The rows below come in pairs that one turn or mirror swaps. Which row does each named row swap with?
The rows were stretched afterwards, more along some directions than others.
z_123: [-11 -30  -2   3   4 -21  -5  -7  30  -9 -35  12   3 -14 -11  -5   4  -5
 -21  24 -12  -2  22]
z_529: [-19   8  -5 -16   2 -12  -1  -4 -12  -2 -24  -2  23  -5   4 -38   0   5
  -9  13   6   6  12]
z_575: [  4 -24  -4  15   9 -18  -4 -12 -10   3 -24 -11  20  -4  -6 -18  18  14
 -19  11  -6   1  23]
z_946: [ 26  -6   8  12 -19  -7 -12 -22  16   4 -24   2  17 -14   5 -24   8  12
 -18  11   0  16  22]
z_79: [-12 -10  13  -6  -2 -26 -18 -16   0  11 -32  19   4 -11  -4 -41   2  14
 -10  10  -3  -7  14]
z_475: [ -5   6  -7  -5   2  -6   4  -1   0   7 -14  22  13   0  13 -26  -5   6
 -16   8 -10  25   0]
z_343: [  7  -4  10   5   5  -3  10 -15   7  -3 -15  27  32   3  31 -27   9  -4
  -8  12  -4  16  -4]
z_381: [-12 -16  14  -2   8 -18 -14  -9  11  15 -31  -7  34 -10   9 -26   4   9
 -24  18 -19  11   5]
z_516: [ -2 -13  -2  11   8 -11  12  -1  16  -3 -20  -2  17  10  -1 -20  12   5
 -16  17  -2 -17  18]
z_695: [  3 -21 -12   3  13  -3  -6 -16  14   7 -13 -14  32  15  14 -27  21   5
 -15  15 -10   8 -12]
z_433: [  0  -6 -19   1 -10   6   2  -2   4   9 -23 -10  11   4   2 -15   6  13
 -13  21  -8  20  -7]
z_5: [-11  -3 -14  19 -14  -7   2   0  16   9 -34  -1  47  -1  11 -14  -4   3
 -36   9  -7  11   6]
z_807: [-21  -1  -6  10 -22   1   3  -4   2   6 -35  13  26  -7  -7 -20   2  -5
 -20  16 -15  23   5]
z_166: [  4 -17  -3   9 -16   5  -3  -6   2  20 -37 -13  40  -1 -10 -29   2  32
 -22  25  -3   2  21]
z_772: [  5   0  -1   2 -38  10  -1   5  -3   9 -35  -4   3  -9 -11 -11   4  22
 -13  21  -8  21  21]
z_32: [-10 -20  -4  24  -8  -8   2   6  -1  18 -14   8  18  -8  -6 -26  -2  21
 -27  11 -26  33  21]
z_554: [  6 -13   4  -6   4 -16  -3 -24  -2   6 -29  -2  26 -16 -10 -33   2   9
 -29   8 -23  -7  21]
z_197: [ -8  -9   8   3  -5 -15 -17  -8  10  -2 -44 -19  25 -17 -10 -18  -2   3
 -31   7   9   1  21]
z_497: [ -3  -4 -11   6  -9 -21  -1 -19  10   9 -30   2  31 -19   9 -19  -2  19
 -24  20 -10  23  30]
z_8: [ -4 -20 -15   0  -9  -5   3 -15   6   6 -35  15  50  -2 -10 -27   6   7
 -34  32  -7  -9  32]
z_561: [-14   7 -10  14   1 -10   2   2   4   8 -25   0  37   5  16  -2   2  -1
 -31   9  -4   8  11]
z_783: [  2 -18   6   6  -5 -22  -4 -19  29  12 -21  10   8  -9   4 -25   5  17
  -4  23 -10  10  22]
z_866: [  1  -6  -1  13  -8 -13   5  -2  20  12 -28   3  11 -11   3 -10   8  10
 -22  25  -7   1  23]
z_13: [-15 -18 -15  10 -18   4   0 -14 -16  20 -21  17  42   4   3 -36   5  16
 -22  13 -11  11  19]
z_94: [ -3 -13 -13   4 -12 -14 -12 -17   8   5 -35   3  15   0   6 -18   6  17
 -10  26   6  16   8]
z_306: [ -8 -11  -1  25 -12  -5   8  -6 -10   3 -27  11  30   6 -11 -18  16  -2
 -27  12 -16  -8  31]
z_24: [ 11   2   7   3  -5 -13  -5 -13  10 -10 -46   2  38 -11  11 -16   1  -1
 -33  19   6   2   7]
z_210: [ 10 -17  11  11 -10  -5  -1  -1 -16   6 -39  -3  35 -14 -10 -32   6  13
 -28  23  -9   3  22]
z_285: [ 11   5 -11   2 -31  10   7 -14 -12   6 -26  21  36  -4  16 -30  12  10
 -20  25  -2  20   8]
z_278: [  3 -12  -6  16 -16 -18  -2 -14   4  13 -37  -1  20  -6  -8 -24   7  25
 -24  34  -8   6  34]
z_383: [ -7  -6  -1  15 -22 -11  -1 -13 -17  16 -30  -1  18  -4   3 -18  13  13
 -28  13  -7   3  30]
z_419: [  2 -26  10 -14  -6 -11  -4 -22   2  -8 -31  17  13  -8 -18 -32  22  -4
  -5  29 -13 -18  16]
z_139: [ -9   0 -14  16 -11 -11  -2   0  20  15 -15  14  23   5   2 -13   5  12
 -31   4  -2   5  25]
z_169: [  5 -22 -12  11   2   0  19  -6   0  -3 -31  -6  37  -3   2 -17   1   5
 -25  21 -31  19   2]
z_675: [ 13   5   0   3   2   0  10  -8  10   8 -20   2  23  -2   8 -28  -7  14
 -24   9  -8   6   9]
z_488: [ -9  -7 -20  15  19  -6  19   0   6   3 -11  14  25  11  31 -12   6  -1
  -6  18 -10  24  -6]
z_148: [ -1 -11   3   9  12 -12 -16 -10   3   5 -28   3  -1  -3  -6 -32   7  18
 -16   8  -6  -2   8]
z_80: [  4 -15  -1  15  17 -13  -6  -4  12  -5 -26  16  29   6   5 -13   4   4
 -31  15  -2 -12  23]
z_617: [  6  -1  14   9 -12  -5  -5 -15  -5   4 -22  26  30 -10  25 -24   1   4
 -11   9  -5  33  10]
z_320: [  1 -25  -5   5  10 -17  -1 -10  21  -7 -25  14  38  -1   6 -23  -1   7
 -25  14   2  -5  16]
z_232: [ 17  -5  -1   9   4   0  14 -15  -9 -10 -30   8  32   0  12 -20  16   7
 -25  20  -9  12   1]
z_176: [-24 -20   2   5   4 -21  -5 -17   0   1 -32   3  37 -11   1 -35   4   4
 -15  13   1   5  26]
z_964: [-24 -10 -16   5  16 -13  12   9  19   1 -18  18  29   5  21  -4   1   4
  -9  24   0   8  11]
z_812: [ -9 -34  20  -6  -6 -15   3 -16  14  -4 -32  18   5 -12 -21 -17  14   5
 -16  18 -25  -7  29]
z_164: [-13 -14  -6  -3   0  -6  -9 -10  -4  -4 -26  13  18  13  -2 -16  14 -12
  -4  15  -5  -1  -3]
z_312: [ -8  -1 -12  -3   5  -9   3   0  17   5 -18   4  -1   3   4 -22  14   7
  -2  22   3  -7   2]
z_74: [ 12   3   9  18   3 -15   0  -5  -7   4  -8   9  14  -5   2 -22  13  -1
 -38  -2 -15   2  23]
z_958: [  7 -10  20   1  -7 -12   2  -4  -3   8 -26  19   5 -11  -9 -18   2  10
 -13  -2 -22   1  18]
z_842: [  4 -16   4   2  -2  -4   7 -14 -15  -4 -27  -2   4 -11 -13 -24   8  11
 -16  17 -17  13  20]
z_385: [-25   1  -4  16  10 -19  -4  -6   4  -4 -28  17  20   3  16 -25   5 -21
 -20   4   2   1   7]
z_862: [-21 -22 -12  -7 -17  -4  -1   0   8   0 -23  14  19   4 -19 -11  23  12
  -9  23  -5 -11  24]
z_398: [ 12  -7  -3  -7  19  -2   2 -21 -16   1 -17   0  23  15   9 -22  19   9
  -4  11  -8  -5  -4]
z_858: [-12 -10 -13  11  -1  -2   9  -8   3  18  -6  30  14  20  12 -14   9  15
  -4  11 -16   8   8]
z_102: [-15  -8 -10  -6  11 -15  -4 -26 -10   9 -29   6  19  -5  -5 -39  14   8
 -15  10 -12   1  10]
z_823: [ -1  -3  -9  -9  -9 -12  -5 -13  -3   7 -24   3   8  -5  15 -15  -1  10
 -15  18  -3  21   3]
z_37: [  6  -7 -11  17 -15   1   7  -1  -9  13 -14   8  29   8  14 -25  -5  17
 -17  -1  10  18  25]
z_632: [-17 -11  -1   8   8 -12   9 -16  -4  -2 -17  14  25  14   7 -41  10 -11
  -9   5 -11   0   9]
z_15: [  1  14 -13  14  -5   4  10   1 -13  -6 -17   2  28  14  23  -1  11  -1
 -17  -2   4  19  11]
z_251: [-20 -22   6  -2  14 -13  11   1   1   0 -18  19   0   6   2 -17  11  10
   4  20 -19   3   4]
z_591: [ -2   5 -12   2  -8 -12   0 -19   3  -5 -21   6  17  -2   4  -6   8 -11
 -24  14   5  10  23]

Swapped with z_312: z_964
Swapped with z_381: z_695
Swapped with z_210: z_575
Swapped with z_675: z_858
Swapped with z_866: z_488
Swapped with z_139: z_475
Swapped with z_166: z_398
Swapped with z_24: z_94

